In the data rows, 128 means zero.
Here are some points:
[128 179 193 129 148  61 155 193  40  55 124  97 121 162  77  91  70 137
 135 177]
[132 137 174 106 145 109 130 157  70 124 132 122 137 125 144  96 121 156
 122 172]
[124 127 172 116 153  99 140 166 106 129 132 109 130 135 152 104 104 152
 127 177]
[109 132 151 131 148 111 135 151  87 122 131 133 139 141 140 106 121 145
 128 168]
[121 139 153 112 128 110 139 153  91 112 127 121 138 120 143 114 121 147
 130 179]
[117 105 112 155 134 127 113  99 116 140 106 128 125  99  89 146 141 129
  97  92]
[124 130 139 122 151 101 151 161  94 127 136 116 132 121 138 119 122 149
 129 189]
[116 129 129 113 121 134 140 116 150 135 153 149 131 143 166 146 145 123
 138 124]
[134 102 102 163 123 120 117 116 133 130 108 130  96 114 116 142 139 153
  96 101]
[126 119 137  86 104 156 139 109 167 137 135 149 137 146 169 141 146 113
 156 121]
[115 113  99 161 120 127  89  97 126 150 110 149 103 100 115 142 118 127
  86 110]
[121 127 114 103 127 134 153 132 154 140 140 139 147 146 172 131 147 127
 167 134]
[117 128 127 118 113 135 138 114 167 152 150 165 119 155 158 135 149 123
 145 106]
[117 149 155 119 142  94 134 150  83 129 127 125 146 130 153  96 114 148
 120 175]
[115 129 112 125 131 134 141 127 168 131 139 139 131 150 153 139 155 126
 137 155]
[123 203 190 132 141  73 167 206  46  59 105 105 120 138  90  92  65 139
 137 174]
[147  81  93 195 147 151 110 139 132 152 112 100 126  82  76 122 142  96
 115 103]
[179 121 117  77 111 171  60  92 198  96 107 103 127 112  82 129 110 151
  69  96]
[120 133 127 117 109 131 133  97 156 139 139 155 142 145 171 132 136 129
 141 133]
[126 139 128 103 113 150 147 110 162 151 137 163 131 146 162 143 138 129
 145 139]
[130 117 120 125 120 125 126 109 119 140  84 128 120 117 107 141 134 136
 112 106]
[111 140 149 114 148  98 158 152  89 124 132 117 140 127 157 102 129 151
 116 158]
[137 135 145 108 111 131 124 126 139 160 129 165 143 144 133 131 135 136
 119 119]
[178 134 123  27 122 170 107 124 216  85 132  88 133 146 135 121 123 126
 109 132]
[122  91  96 164 154 151 106 143 136 154 127  93 148  76  77 115 118 111
 125 109]
[117 137 149 114 144 107 154 140  79 132 133 121 140 121 152 115 103 143
 115 155]
[130 121 103 166 112 129 107  91 125 146 114 134 106 103 114 146 130 120
 112 100]
[132 122 112 170 112 121  92  93 113 153 115 123 111 106 118 143 121 137
 114 101]
[121 142 147 100 143 107 144 154  88 137 137 114 146 114 131 122 111 157
 115 182]
[155 135 104 190  98 110  87 111 123  76  83 141  94 114  18 185 125  83
 123  55]
[110 100 103 165 121 119  84  93 112 143  92 138  94 112 107 138 124 132
 114 110]
[125 147 172 124 139  97 150 159  90 129 132 115 139 123 142 109 113 154
 120 169]
[191 146 125  48 119 193 116 130 231  86 141 102 142 163 159 117 127 134
 105 120]
[123 122 130 107 121 148 159 118 166 149 133 153 130 160 170 133 159 120
 156 120]
[123 104 101 151 135 119  92  88 124 138  89 143 109 109 123 151 143 101
 120 101]
[131 198 206 134 158  80 178 195  33  53 123 109 131 154  97 111  64 141
 129 193]
[126 144 139 128 111 118 140 108 159 152 129 153 136 149 175 124 147 112
 118 113]
[193 154 162  33 141 131 119 153 153  82 123  68 148 126 121  80  88 153
  75 178]
[123  82  85 185 134 152 111 138 119 152 119  98 122 106 106 117 121 109
 114  90]
[126 132 136 105 132 137 142 121 144 128 139 140 141 150 161 148 168 120
 146 132]
[134 102 102 161 113 124 102  83  92 139 111 127 107 103 100 145 156 119
 130 114]
[125 152 157 111 145 101 156 150  73 122 117 115 143 131 127 101 108 148
 143 184]
[115 109 107 153 148 131 103 105 127 141 123 132 114 111 105 148 143 135
 106 110]
[132 114 118 154 140 117  97 106 120 138 104 140 116 119 109 152 119 122
 110 108]
[120 132 133 105 126 123 139 134 143 147 141 149 127 154 161 140 134 116
 153 138]
[140 109 105 150 132 147 139 133 140 144 136  97 151 118 134 122 137 104
 155 124]
[128 117  93 142 140 165 142 148 153 152 161 110 153 125 149 111 137 106
 153 137]
[133 156 148  99 163  84 136 134  86 120 142 113 133 106 116 110 115 137
 123 173]
[147  98  81 178 137 155  93 107 114 156 117 103 123  90 106 128 116 106
 107 113]
[133 119  85 228 103 125  76  76 126  92  85 139  57 119   4 171 128  90
  99  21]
[116 144 139 122 145 101 147 143  77 115 133 130 139 133 125 112 106 144
 118 164]
[128 106 111 178 119 131 101 115 112 130 112 134 114 117 126 147 127 123
  96  92]
[129  90  93 183 140 166 114 124 123 152 128  94 122  88  94 125 127 124
 115  90]
[119 138 135 108 131 144 160 121 170 150 123 168 129 149 155 135 125 121
 117 131]
[135 109  99 166 133 171 148 140 172 149 150 119 148 134 145 125 149 115
 158 125]
[120 193 128 112  97 162 169 135 222  88 159 174 108 225 138 153 171  75
 182  76]
[115 115 128 139 166 118 152 191  98 144 142  81 142  98 109 107 113 131
 139 156]
[127 202 183 113 145  62 165 190  53  48 122 101 111 163  74  98  70 147
 128 175]
[131 143 168 117 148 107 141 150  87 150 118 124 124 130 150 116 117 162
 135 153]
[133 113 124 142 149 126 152 184  95 140 151  65 162  92 129 102 110 145
 115 160]
[119 136 126 105 112 125 143 110 138 133 158 162 137 156 156 157 143 137
 148 125]
[122 131 116 106 124 141 139 119 169 133 150 149 130 172 166 115 150 120
 154 124]
[126 122 162 109 125  98 118 152  98 134 113 128 157 120 130 123 117 131
 126 155]
[187 121 111  93 106 188  54 107 177 109 103  82 105 115  79 120 108 136
  78  82]
Here are 12 more points, each followed by its number:
[128  79  92 162 145 150 110 131 138 143 119  92 128  87  94 114 144 115
 122 115] 0
[181 148 120  40  99 178 107 106 229 101 154 119 130 167 151 105 140 140
 119 101] 1
[108 121 148 119 148 115 144 139  77 127 130 132 137 116 134 105 113 141
 116 165] 2
[118 141 158 112 145 105 138 146  87 115 131 124 137 143 137 117 100 146
 140 178] 3
[120 151 172  98 135 102 146 156  87 127 134 125 139 125 163 107 121 159
 120 175] 4
[135 130 132 137 160  91 142 144  83 138 141 127 138 130 149 102 103 156
 132 153] 5
[128 127  90 216  95 115  70  73 114  88  70 127  62 120   7 171 124  87
  96  37] 6
[111 134 156 118 145  94 130 149  87 124 136 139 142 134 148  97 119 151
 128 167] 7
[115 112 133 163 164 137 144 171  95 139 152  61 145  90 132  91  91 136
 120 163] 8
[118 114 113 156 117 120 103 119 138 132 101 146 115 116 101 143 142 112
 117 104] 9
[111 140 153 109 147  97 143 147  97 130 125 114 141 141 160 119 123 160
 131 168] 10
[122 148 152 104 157 109 154 149  90 135 124 138 127 120 161 118 130 140
 123 169] 11
Which of these numbered points is nearest to each point below, looking only along the 2 directions in which the first points spread most? Its number follows each.
[184 159 148  30 128 139 105 142 142  73 121  64 149 116 128  99  87 179
  85 185] > 10
[118 199 187 107 146  75 176 193  42  63 126 107 127 155 108  99  69 155
 159 194] > 4
[114 111 109 134 143 144 134 146 161 157 154  94 150 112 138 108 150  98
 155 132] > 9
[118 111 130 143 162 132 149 145  97 124 140  81 160  90 110 100 103 135
 138 171] > 8
[136 136  67 224  92 125  72  61 107  95  77 146  70 122  24 177 131  78
  92  26] > 6
[130 108 110 152 135 160 155 128 160 154 145 124 157 111 121 141 135 114
 137 112] > 9
[187 130 136  42 108 171 117 116 217  89 141 118 140 148 144 127 130 122
 109 113] > 1
[119 135 167 119 153 100 144 154  88 125 126 128 144 117 150  90 104 161
 116 163] > 3
[108 143 152 118 159 105 146 142 109 109 127 125 129 118 147 124 143 139
 138 153] > 11
[205 145 151  45 126 154 110 148 133  87 117  69 148 116 123 106  98 155
  73 167] > 11
[139 137  66 227 101 125  58  76 100  81  80 132  53 122  27 181 119  80
  96  39] > 6
[114 139 168 102 142 105 145 148  84 124 133 125 148 113 140  95 109 153
 126 174] > 3
[122 101  96 155 133 154 137 145 148 145 152 108 143 143 143 125 142 112
 142 126] > 9
[125 130  65 231 100 140  79  66 113  83  85 130  43 125  12 167 106  80
  90  24] > 6
[185 147 136  31  94 178  96 110 217 102 151  96 148 167 134 115 145 132
 104 133] > 1
[119 175 118 104  75 157 164 110 214  94 162 171 132 212 146 147 169  82
 191  68] > 1
[143  89  86 185 134 150 119 122 124 154 117  91 122  93  87 134 127 110
 125  99] > 0
[125 144 165 116 150 103 134 168  84 127 137 117 143 132 143  87 113 135
 135 168] > 3
[133 128 130 109 137 110 134 138  97 131 126 126 131 104 122 142 125 127
 138 156] > 2
[119 145 152 101 137 111 138 151  86 133 142 132 140 114 145 125 122 155
 138 157] > 11
[192 139 122  24 100 176  86 135 229 101 148 105 141 128 143 120 119 116
 118 118] > 1
[128 153 170 111 153  99 153 150  91 141 109 133 143 122 134 102 104 139
 123 178] > 3
[138 131 109 215  95 129  80  76 122  88  86 139  62 123   7 163 126  82
  93  18] > 6
[127 126  85 216  87 136  67  83 108  80  84 128  68 117   0 167 122  84
 107  24] > 6
[141  76  79 184 130 129 108 115 113 152 123  93 131  73 100 141 123 106
 110 115] > 0
[120 176 146 113  95 159 155 104 192  97 162 171 103 199 139 167 171  89
 195  80] > 1
[185 137 138  18  92 187 108 124 218  99 149 109 122 150 167 116 130 136
 107 121] > 1
[124 173 123 117 100 158 170 123 210  84 146 168 108 210 141 143 143  78
 178  61] > 1
[131 133  85 243  95 123  76  64 104  82  79 132  58 129  16 175 128  79
  92  19] > 6
[135  96  86 191 141 142 108 117 121 159 125  92 119  82 102 137 120 102
 100 122] > 0
[121 175 124 115 101 156 160 133 213  88 154 159 127 221 146 150 173  78
 200  84] > 1
[105 186 141 119 102 174 171 113 202  94 161 188 113 221 150 159 159  78
 170  68] > 1
[119 132 156 103 150 108 146 161  90 137 143 119 128 123 147 114 114 162
 117 161] > 7
[120 102 120 143 127 163 145 139 159 173 147 110 158 107 141 145 130 130
 137 127] > 9
[129 123 149 114 118  92 131 153  98 126 129 130 126 122 134 132 108 133
 120 147] > 2
[118 173 118 120  80 160 160 127 220  88 167 164 118 206 135 150 165  95
 200  69] > 1
[192 142 130  36 120 177 103 120 218 100 148 105 131 148 143 126 132 120
 101 132] > 1
[117 169 142 106  83 165 163 109 198  89 153 184 118 201 125 146 142  89
 180  62] > 1
[119 106 110 147 121 127 105  97 117 137 110 136 123  90 101 136 131 131
  94  98] > 0
[104 165 115 121  98 137 161 134 194  79 147 136 103 211 131 162 165  82
 189  95] > 1
[113 106 103 142 135 153 158 141 156 162 140 100 135 135 126 130 142 112
 151 122] > 9
[189 146 166  35 134 132 108 152 149  93 103  80 146 107 124  93  90 155
  86 165] > 11
[117 127 118 100 111 135 138 124 173 135 149 161 131 153 170 135 149 136
 157 101] > 1
[134  87 100 193 151 146 110 118 120 149 119 103 112  81  81 113 123 118
 125 117] > 0
[137 139  92 227 102 109  78  80 125  97  93 106  86 113  17 165 119  90
 111  35] > 6
[134 110  84 233  95 141  63  58 122  89  81 122  73 124  20 167 118 109
 105  22] > 6
[122 139 145 119 158  95 152 161  80 134 125 130 145 130 145 104 109 147
 131 175] > 3
[110 133 169 122 149  93 140 164  77 127 127 128 134 133 144 108 114 165
 143 164] > 3
[119 133 158 106 149 112 140 163  95 138 112 123 126 117 144 105 127 145
 133 173] > 7
[124  98 145 140 164 137 137 167  98 143 144  91 151  99  99 101 110 144
 137 159] > 8
[127 146 159 119 143 104 152 167  84 127 145 105 149 132 130  99 116 149
 129 152] > 3
[134 124 103 215  91 129  84  75 124  84  85 138  76 117  12 172 124  93
 109  19] > 6
[117 130 157 113 141 107 124 168  92 123 137 132 125 130 147 117 110 133
 113 179] > 7
[121  99 109 168 123 125 114 113 114 121 110 131 117  87 107 134 138 116
 114  94] > 0
[123 114  86 219  83 139  72  68 109  86  71 146  59 131   8 164 115 112
  90  31] > 6
[117 100 107 148 131 165 130 142 165 171 169 104 144 108 134 125 137  99
 148 122] > 9
[141  98 129 160 149 134 148 161  91 156 141  76 158  89 120 110 118 140
 132 176] > 8
[114 143 150 113 137 109 137 154  89 122 131 125 141 143 136 103 120 154
 120 161] > 7
[117 124 120 128 148 130 147 159 108 138 134  83 170 114 115 100 114 129
 126 151] > 2
[122 119 121 164 151 133 143 170  88 147 135  89 170  96 117 122 108 125
 120 169] > 8
[117 193 169 107  85 161 162 105 196  83 126 189 115 183 124 156 126  94
 163  57] > 1
[138 129  85 204  95 129  80  83 113  77  82 137  70 129  13 169 132  97
 108  26] > 6
[105 141 172 112 139 109 153 147 109 133 120 128 149 109 145 112 112 154
 129 169] > 11
[111 111 130 108 122 109 150 148 154 144 117 145 138 139 157 149 143 122
 139 142] > 11
[188 158 150  46 134 149  98 156 157  80 116  88 146 127  97 110 100 155
 102 163] > 11
[181 133 145  39 112 164 106 138 221  93 130 111 143 149 151 124 117 139
 117 126] > 1
[134  85  81 182 145 145 118 128 127 146 119 109 124  90  98 125 136 124
  96  96] > 0
[118 134 116 114 117 152 143 104 156 149 150 153 126 148 188 130 143 118
 154 132] > 1
[124 117 130 106 117 147 144 120 162 157 135 160 124 158 169 135 148 112
 159 123] > 1
[192 143 137  42 101 187 110 113 216  96 114 131 127 141 140 127  96 143
  78 107] > 1
[127  95 107 140 136 145 138 143 151 156 158 105 129 134 122 125 131 111
 162 130] > 9
[123 186 186 115 143  66 153 191  33  60 127 121 118 147  93  91  67 133
 138 184] > 3
